Each row of this table is followed by its label. One hidden rule gives the labels. It looks at one to three of the table's principal directions, none of them among the few with the most spread.
[-24   6  32 -35  49 -39 -21 -24  11 -16  -1  31  21  44  -4  25 -43 -26 -33  12  14  11 -16  71   0 -13 -23 -16  18
 -51  22   9  51 -20  38 -12] Eo
[ -32  -46   31  -29   38  -56  -67  -46   27   -8   40  -65   30    2  -55  -25  -46   11    1  -38   24   -8   12
  -22  -20  -38   56 -110   13   -7    2   -8   44   36   64   52] WE
[ -8 -28 -21  -9 -25  15  14  26  -7  -1  33 -14 -25 -13  44 -33  47   8  47  11 -13   1  15 -42  33 -12   2  32  14
   2 -12 -21  -2  26 -36   6] GU
[-46 -27   6 -34   7  33   3  -8  -5 -29   2 -53 -27  -2  41 -65 -18  14  26 -12  10 -14  26 -41  36 -20  49  13  39
  -2  28  13  -8  39 -22  23] QP
[ -3   8 -25   8 -30   9 -10  -4  -1   1  16 -20 -17 -16 -14 -18  10  23  -4 -24  -1  -2  20 -48 -24  -2  52 -28   7
  12  11   0  -7  15  17  15] GU
[-36 -18 -10 -41  55  15  14   0 -27 -19  -9 -18 -42  39  39 -34   6 -15  24 -19   4   9  13 -19  65 -16  14  39  42
 -34  53 -15  29  22 -68   3] GU
[ 44 -10  -3  11 -15  11   0 -15  23  14 -47 -42  11 -31 -33 -12 -20  36   0 -46   2 -30 -22 -16 -48 -10  30   4 -15
  74  14  17 -67  10  -5  14] WE
[ 13  -3   9  -3   4 -40 -14  11   3  -7  23  -2  18 -15 -39   8  -9  -7   2 -11   9  -6   0  -6  -2 -31  18 -53  26
 -17  13 -19  40 -21  61  31] Ok
[  8 -10 -11  18 -16  38  24  37  -9  -6   7 -38  14 -18  44 -37  33   2  51  39 -27  -2  10 -22  41  16 -21  46   5
  18 -36  -7 -32  34 -74  12] QP
[ 14   5  -1 -13  26   7  11   7  -1  -9 -14  -4  -2  13  16   1   1 -11   0  -7  -3   1 -15  11  12  -8   4  32  23
 -10  35   5   4  -2 -21  -6] QP
[101  46 -12   3  39 -19  20  31 -25  16 -34  55  49  -9 -28  50   7 -42 -13 -36  -4   8 -46  68  -9 -15 -48  41  30
  19  47 -50  14 -35 -18  20] Eo
[  9 -10  41  10   8   6 -22 -50   7 -18  36  34  -5 -10  -8  35 -25 -40 -38 -38 -11   7  -7  -1 -43   7  13 -23 -16
  -4  29  36  -5   9  82  -4] GU
[-13 -15  -7  -8   5 -13   0   1  -4   0 -15 -37   1  -5 -16 -27 -13  16  23 -10  15  -9   8 -14  19 -16   9 -22   9
   7  -1 -21  12   4 -21  20] QP
[ 46  82  -9  16  85  -7  15  42 -30  25 -61  72  34  66 -26  73  12 -37 -55  33  -4  23 -29  89  20  37 -54  45   6
 -36   5  -3   9 -63 -45 -26] KJ
[-45 -28  -5 -18  -7  24  -4   5  -8 -34  85   7  -9  24  92 -38  38 -35  44  48 -47  34  31 -12  45  10 -28  36  32
 -48 -20  -3  22  68 -38   5] GU
[-50 -55  10 -46  41  -9 -16 -10  21 -21   6 -83 -24  26  18 -56 -16  24  31 -10  15 -14   9 -43  37 -40  61 -15  39
 -23  28  17  18  33 -16  16] WE
[ 51 -46 -22  20 -87  -2  12  22  36  25   0 -55 -17 -78 -22 -26  47  66  47 -31  -4 -47 -12 -86 -40 -30  44   2 -29
  87 -17  -9 -63   4  14  10] GU
[-23  -3   4 -35  39 -48 -36 -30   3 -30  20  -6  30  33 -22 -15 -56 -23  -4 -22   1  20   6  39  -5 -36   3 -62  59
 -43  42 -19  67  19  30  44] QP
[ -84   20  -21  -41   68  -44   14   24  -33   -4  -18   13   12   88   33   -8  -16  -23   20   78   28   46   14
   87  101    4  -83    0   30 -105  -25  -55  119  -21  -99  -23] GU
[ -43  -15  -28   11 -118   64   12  -10   -3  -13   51  -22  -27  -60   70  -68   14   32   38   14  -13    2   48
  -59  -18   13   18    8   -8   37  -43    3  -41   64   -7   12] Ok
[  85   35   31   13  111  -39   -8  -26  -11    9  -78   38   24   23 -114   88  -71  -48  -77  -97   28   -5  -57
   53  -39  -25   22  -43   19    0   99   17   10  -77   72   18] Ok
[-67   9  13  10 -32  35 -13 -15 -15  -2  48  28  -3   3  48 -11   8  -9  -8  57  -5  22  43   4  11  51 -29  -6 -37
 -19 -74  10  -2  33  -3 -17] KJ
[  36  -17  -35   57 -117    7    4   26   27   35    3  -90   23 -104  -45  -42   24   82   46   -5    8  -38   12
  -85  -51   -3   45  -57  -46   99  -75  -20  -60   17    6   34] GU
[ 57  30 -42  59 -93  48  50  26   2  25 -68 -52  25 -77  -9 -27   7  55  27   3  -5 -25 -13 -17 -34  30 -13  36 -44
 101 -36 -10 -84   4 -77  -3] QP
[ 12   3   1  14 -13  16   3 -25  15 -13 -22 -23  17  -2   7 -10 -20   4   0  -5 -25   0 -13  14 -27  22 -14  21 -16
  27   9  21 -34  30 -36  -9] WE
[  2 -20  15 -29   2 -36 -45 -52   8 -25  54  -1  31 -13 -15 -13 -37 -26  -1 -54  -7  12   2  13 -39 -31   9 -55  29
   0  39 -28  45  49  54  47] WE
[ 33  27 -10   2 -10   9  21  -1  -7  -6 -26  39   0   2   9  18   1 -13 -13 -12 -17   3 -18  33 -16   7 -29  46   4
  10  34  -3 -12 -12 -17 -16] WE
[-23   2  -4  -8   3  48  28   8 -18 -12 -13   9 -20  15  61 -22   2 -11  14  25  -8   8  10  11  38  14 -22  60  13
  -9  -3  15 -23  15 -53 -13] QP
[  96   30  -19   46   14  -42  -20    0   20   35  -46  -47   49  -39 -127   41  -38   27  -40  -80   28  -19  -40
  -13  -86  -29   72  -96    0   55   35   -3  -11  -41   66   43] GU
[ 13  15  -3   9   7  25  26  -1 -35 -14   8  47  -3   4  37  13  14 -50   9   1 -27  26  -1  26  27  24 -60  52   2
 -12  15 -20   8  12 -48 -10] GU
[  7  18 -15 -11  26 -46 -17 -23  24  18 -51 -11  11  29 -62  25 -53  27 -42 -35  36  -1 -27  39 -49 -26  29 -55   6
  -5  31  11  23 -37  33  -6] GU
[ 16  24  -9   6 -12  19   6  -3 -14 -16  -1  -3  14 -19   2 -15 -13 -10  -2 -18  -9   3   6   1  -8   2   8   3  24
  10  27  -8  -2  16  -5  23] Ok
[-29  31   5 -23  50  -9   7  20  -4   2  -1  53   9  72  52  37  17 -31 -24  74  -2  34 -14  83  39  26 -62  54   2
 -74 -17   7  47 -23 -41 -57] WE
[ 28 -26  17  11 -64  34 -24 -56  31 -17  20  -9 -33 -53 -15 -15  -6  24 -21 -75 -31 -35   5 -74 -90  -3  75  -5 -20
  75  43  54 -89  40  82  13] WE
[  6  -8  18   5  65  12  -4 -16  -8  -6 -36 -51 -19   7 -42  -1 -30  -3 -19 -53  21 -15  -4 -42  11  -8  68 -26   9
   5  52  29 -12  -7   5  15] GU
[-67 -34   4 -13 -89  16  17  -3  11   7  38   2 -19 -36  75 -31  17  27  39  61  21   0  21   1  18   9 -47  20 -47
   4 -81 -14   9  18 -13 -39] WE
[ 15  33  -2 -22  60 -37 -16   4 -15   1 -23  22  19  35 -43  21 -16 -16 -29 -22  13   6  -8  37   6 -14   5 -18  35
 -27  44 -25  44 -27   7  18] QP
[-50 -34  12  -3 -26  44  -1  -8  -1 -16  62  10 -43   2  73 -21  34 -11  18  32 -24  11  31 -45  23  21   4  30 -13
 -19 -32  31 -20  41   1 -20] KJ
[-46  -9  -1 -35  -1 -15   4  13  -4 -25  22  -4  24  22  56 -39  -8 -13  42  57  -8  17  13  48  51 -11 -56  18  38
 -44 -21 -32  51  24 -46   9] Eo
[ 37   5  21  19  21 -14 -45 -57  17  -3  -7 -18  18 -17 -85  22 -54  -1 -53 -86   4 -12 -10 -21 -83  -9  71 -81  -4
  36  49  32 -24   7  89  38] GU
[ -8  17  11   3   0 -17  -2 -17  -1   1  30 105 -22  35  11  70   0 -44 -48  15  -8  32 -10  50 -23  12 -43   0 -15
 -54   2  22  31 -41  71 -45] GU
[ -45  -25   -2   -5  -78    4    7   28   18    4   59   18   12  -13   79  -24   45   15   49  101  -18    9   19
   19   23   16  -71   34  -27  -11 -104  -15    3   23  -22  -26] Eo
[-28 -64  50 -23   9 -15 -27 -32  22 -21  54 -38  -1 -25   9 -17 -20 -11  18 -18  17 -12   3 -32   6 -31  30 -41  -1
  -8   2  11  23  27  62  17] Eo
[-43   0 -17 -28  25 -37  15  27 -10   1  -6  -2   8  41  24  -8  -1  -5  28  53  22  23   0  50  63 -14 -52   3  21
 -60 -20 -42  79 -19 -56 -16] GU
[ 66   9 -12  15  -3  29  13 -29 -19  -6 -27   4   9 -33 -12  -2 -17 -22   1 -81 -22  -1 -18  -2 -36  -1  -2  28   9
  61  62 -14 -41  31 -27  29] WE
[ 19  56  -2  -1  32 -37   1   8 -11   8 -25  61  36  32 -28  55 -23 -29 -45  17  14  22 -22  87  -9   6 -47  -9   9
 -40  12 -18  52 -52  17 -15] Ok
[-18  51 -12 -13  31   9  33  -2 -40 -13 -40  50  16  40  37  13 -32 -43 -12  26   7  37  -7  95  41  23 -82  45  18
 -44  21 -29  51 -14 -75 -24] QP
[ -60   19  -30   -5  -84  -25   13   60    8   25   18   28   25    6   44  -21   40   44   37  127    8    8   29
   52   35   19  -86    8  -23  -26 -127  -44   30  -23  -38  -27] Eo
[ 15  43 -14   9 -33  23  61  45 -17   7 -45  65 -14   4  47  27  39  -5   0  60  -8   0 -16  49  33  32 -77 101 -21
  -8 -13  -8 -11 -53 -58 -63] QP
[-60  17 -32  -6 -46   7  31  40 -19   2   3   9  -7  15  61 -32  36  18  39  91  -1  16  30  22  62  29 -67  40 -11
 -33 -65 -38  33   0 -88 -32] GU
[ 38 -19 -10  -7 -62   6 -14 -29  19  -6   6 -29  -5 -64 -24 -35 -10  35   9 -78  -6 -33   0 -52 -67 -35  59 -16  12
  77  44  -6 -46  34  45  43] Eo
[-74  -8  -1 -28 -40  19  23   4  -9 -17  40  43 -29  19  99 -18  20 -13  23  73  -4  25  23  30  47  17 -63  52  -5
 -53 -39  -6  36  13 -32 -46] GU
[ 37  25  -6  11 -25  35  32  -6 -18  -7 -27  44  -9 -21  19  13  -6 -20 -11 -25 -12   0 -14  22 -17  10 -27  54   1
  28  35   3 -32  -8 -10 -10] QP
[-30   0  17 -39  37 -29  -2   7 -21 -24  41  32   8  25  33   4   5 -46  10  24   6  24   5  38  55 -14 -39   8  34
 -69  20 -40  88  -2  -3   0] GU
[ -41    1  -12  -26   20   13   31   38  -38   -8   15    5   -5   21   74  -29   35  -25   48   56    4   24   17
   21   97    8  -60   58   21  -48  -21  -52   56   15 -101  -11] QP
[-35  19  -2 -38  25 -51  -1  25 -16  -6  23  41  29  37  23  10   0 -28  10  56  17  29   2  76  51 -14 -66  -5  33
 -75 -15 -55 103 -25 -13  -5] QP
[-22  27 -20  10  -8 -15  -7  10 -15  14  16  30  14  23   3  13  24  -5  -4  43  -8  27  17  26  11  35 -48  -9 -24
 -24 -48 -31  33   0 -35 -16] GU
[-72  23   4  -5  11 -53 -16   7   1  24   8  49  29  57  -1  36 -13  -2 -19  96  28  35  11  89  24  30 -85 -43 -39
 -71 -95 -22  75 -39  -3 -42] GU
[ 76  -5   8  48  50  23  34  58   8  28 -61 -44  12  -6 -29  29  36   7  13  13  -9 -29 -40 -27  26  12  10  47 -21
  38 -17  34 -74 -39 -47 -11] QP
[-42 -41   9 -30 -36 -56 -16  12  40 -14  54 -19   6  -2  16 -16   0  19  30  48  13  -4   3   4   9 -44   0 -44  19
 -47 -28  -7  62 -10  61  -3] QP
[ 46  48 -18  28 -53  46  12 -21 -14  -3 -14  55  -1 -26   8  13   8  -9 -31 -31 -39   3  -1  10 -60  39 -17  49 -18
  52  25   9 -62  18  -8  -6] GU
[ 21  11   0   5 -31  57  36 -24 -39 -15  -7  55 -32 -36  42   1   0 -36  -1 -47 -13   6   2  -2  -2  15 -29  65  -5
  32  45  -9 -30  15 -18  -6] QP
[-12  39 -28  13 -63  11  31  -2 -20   6 -26  66 -10  -3  19  11  -3   1  -7  25  -6  15   8  48 -10  30 -72  30 -26
   4 -22 -22  -1 -21 -28 -32] GU
[ 76  26   3  32  46 -18 -28  13  16  28 -23 -11  54   7 -70  41   4   2 -33 -19 -14  -8 -30  13 -47   9  20 -22  -8
  35  -5  14 -39 -12  15  22] Eo
[ 11  25 -32  16  20  -3  18  23 -12   8 -52 -56  26   8 -22 -21  -6  19  19  10   5   1  -5   8  25  12  -9   1   4
   9  -2 -27   8   1 -92   8] GU
[ -31   34  -76   25 -127   67   69   54  -35    9   14  -10   -4  -65  106  -70   61   38   75   83   -9   18   40
  -10   42   44  -73   77  -23   31  -85  -68   -6   40 -127  -21] GU
[ 61  12 -23   8  37  16  22  16 -21   7 -64 -36  -8 -14 -42 -10   0   7   7 -69   3 -21 -16 -33   7 -18  41  22  27
  46  67 -14 -33  -9 -47  31] QP
[-87 -61 -25 -56 -20 -20  -4  12  13 -29  60 -67 -19  16  70 -84  -1  21  76  38  10  14  33 -25  60 -54  15 -24  64
 -57 -13 -28  72  51 -30  24] Ok
[  14 -107   21   19  -42  -35  -59  -24   64  -14   97 -127    1  -67  -47  -49   28   42   58  -47  -28  -37   11
 -127  -46  -42  110 -102  -13   47  -13   18  -21   71   83   56] GU
Here are more rows. What is the label of each one?
[ 29  31  40  -5  45  10 -11 -54  -9  -9 -48  51  11   9 -35  41 -58 -34 -67 -60   6  -6 -23  52 -43  13  -4  10 -10
  21  62  28 -26 -17  41  -3] Eo
[ -35  -34  -12    8 -120   10   -9   -2   28    3   34  -55   -1  -67   16  -67   19   69   48   26   -4  -30   35
  -60  -26    1   16  -25  -35   59  -72  -12  -39   44    6   15] Eo
[ -4 -23   6 -25 -16 -19 -14 -21  25  -8  17  -1 -13  -5   2  -3  -9  10  -2 -24   4  -8  -8  -6 -28 -29  23 -11  10
   1  26   8   9   5  46  -2] WE
[-102  -41   17  -49   -1  -26  -23  -27   18  -24   33  -35   -4   28   38  -50  -39   15   25   43   24    9   27
   16   34  -20   -7  -41   14  -52  -30   -2   60   29    4   -1] Eo
[  65    3   43   30   43  -45  -53  -38   29   21  -34  -38   70  -31 -127   37  -66    9  -48  -69   22  -30  -30
    9  -81  -14   46 -104  -25   60    7   16  -30  -18   91   50] Eo
[ 12 -11  43   8  -9   1 -14 -25  15 -33  35  35   1  -8   1  21  -8 -35 -18  -4 -37  -5  -4  -2 -25   7  -5   1  -3
  -8  21  38 -17   3  73  -1] QP
[ 44  20  -2   0  21   7  27   1  -9  -5 -33  37   9   8  10  29 -12 -32 -12 -19  -9   9 -33  50  -4  -4 -37  48  15
   1  44   0  -3 -19 -18 -12] QP
[ 41   7   4 -15  19   2  -8 -56 -13 -25 -10  18  13 -13 -15   2 -50 -39 -18 -92 -11   9 -19  25 -43 -20   2  -1  32
  26  91 -14   5  31  14  34] WE
[ 11 -26  15  16 -46  18 -20 -34  32  13  -5 -55   4 -50 -21 -21  -6  46  -2 -30   3 -33  -2 -49 -58  11  44 -17 -52
  77 -21  26 -68  34  18   2] WE
[-63 -37  15  -7 -81 -23 -44  -9  50   9  67 -27   0 -24   6 -28  16  59   9  54   9 -18  32 -38 -35   0  29 -61 -41
   6 -89  18  -5  20  74  -8] Eo
[ 34  -7  14  11 -22 -13   5  25  19   9   6  27  -1 -19 -13  28  25   6  -3  13  -7 -21 -15  -6 -15 -11  -1  10  -9
  10 -13  15 -24 -38  55  -9] QP
[ 27  10  19  35  28  37  23  -7   4  19 -65   0 -20  -3 -28  41 -30   3 -44 -23  23 -16 -26  -4 -21  15  28  10 -34
  26  10  65 -64 -45  23 -31] Ok
[  0  11 -17  27 -38  15  27  42 -16  20  26  14  20 -18  46   5  54  -6  34  70 -10  21   6  14  35  36 -70  37 -35
  -3 -78 -37  11   6 -65 -24] GU
[ -1   7   4  -8  85 -47 -11  36  13  17 -44 -38  43  62 -33  11   0  10   4  50   8   0 -20  45  43   2 -22  -6   7
 -32 -27  -6  25 -26 -59  -6] WE
[-121  -23   -7  -47  -53  -28  -25   20   10   -8   95   11   25   30   95  -54   21   12   51  127    3   35   52
   47   54    3  -72  -18   10  -76 -121  -41   81   44  -21   -7] Eo
[ 59  36 -16  13  -9  27  27   0 -25  -5 -26  47   6 -17   6  17  -2 -29 -11 -38 -20   7 -17  27 -19   6 -26  50  17
  29  48 -12 -25  -3 -19   9] QP
[  38    9   33   39   17   69   15  -43   -4    6  -47   34  -13  -10    1   40  -36  -26  -49  -42  -11   -6  -23
   12  -47   39   -3   42  -45   53   15   74 -101   -1   16  -25] Eo
[-40  18   7 -11  -3  94  32 -73 -29 -24 -59  30 -59  12  63 -17 -59 -16 -38 -48   5   9   8  18 -14  37  -4  74 -18
  25  59  54 -61  32 -47 -39] WE
[ 59   6  28  24  12  39 -12 -59  10   3 -47   6  -5 -24 -44  27 -36  -3 -54 -90 -12 -24 -26 -15 -81  18  41  13 -35
  79  54  56 -96  12  37   1] WE
[ 42 -24  -3  38 -77 -24 -15   6  36  27  -5 -58  29 -78 -70 -15   5  62  23 -19   6 -43  -3 -52 -59 -13  32 -61 -43
  86 -50 -12 -51  -2  45  32] Eo
[-124   25    3  -32   12   47   31    1  -42  -16    2   57  -39   63  106  -16  -19  -28   -8   93   27   43   42
   64   86   40  -68   48    3  -90  -45   10   49   -5  -59  -54] Ok
[-65   2   0 -42  64  -8   4   2  -8 -13 -18 -16   2  74  49 -20 -11 -10  10  54   9  24   3  53  67  11 -38  34  19
 -65  -3  -6  54  13 -88 -30] WE
[ 67  42   0  47  -8  26  28  29   4  15 -48  36  25  -2  -9  45  18  -7 -23  28 -32  -7 -31  37 -25  39 -41  59 -28
  32 -17  31 -68 -34 -21 -28] QP
[ 61  36   3  40   2  37  32 -11 -25 -17 -69  13  14 -23 -31   9 -31 -23 -12 -41 -29 -11 -16  14 -16  26 -24  36  -3
  50  47  11 -60  -9 -32  15] QP
[  2  29  -3  -1 -10  34  48  15 -29   6 -40  59  -9   3  50  16   5 -21  -1  28   5   9 -10  56  31  24 -74  82 -14
   1  -7 -12 -10 -25 -56 -38] Eo
[ 71  56 -28   6 -42   2  29   2 -32   8 -28  88  33 -35  -4  29 -11 -31 -12 -36  -9  13 -22  77 -37  -3 -75  40  15
  39  33 -57   0 -19  -8  16] Eo
[-111  -52    6  -49  -47   12  -15  -23   21  -39   22  -93  -11   -4   63 -116  -26   53   62   44    3  -17   50
  -33   40  -11   17  -11   17   -4  -34   -1    6   76  -49   18] Eo
[-39 -24 -20 -12   4  29  19  20  -7  -3  -7 -41 -63  16  31 -39  36  29  27   6   2 -11  23 -71  48  -2  47  31   9
 -10   8  14 -16  10 -50 -15] GU
[-22  -5 -10 -14  -8   8  15  33   1   7  -4 -17   9   6  43 -26  21  17  32  53   5  -1   5  15  40   2 -29  36   3
  -6 -42 -15   3   7 -57 -10] Eo
[-63 -41 -15 -17 -48  27  -8  -5   9  -6  56 -33  -9   0  79 -63  26  21  53  46 -19  14  36 -25  21  11 -15  17  -6
   1 -64  -6  -9  76 -54   0] WE
[ 62 -14  -2  24 -40  31  23   2   2   9 -12 -14  16 -61   6  -7   6   3  26 -33 -12 -17 -21 -14 -27  -4 -11  34 -15
  73  -1  -6 -60  19 -16  17] Eo
[-32 -11   8 -10 -20  48  23  -2 -15 -40  35  27 -29   8  87 -26  14 -34  25  31 -38  16  20  -2  38  16 -32  64  22
 -28   8  19 -10  34 -26 -13] QP
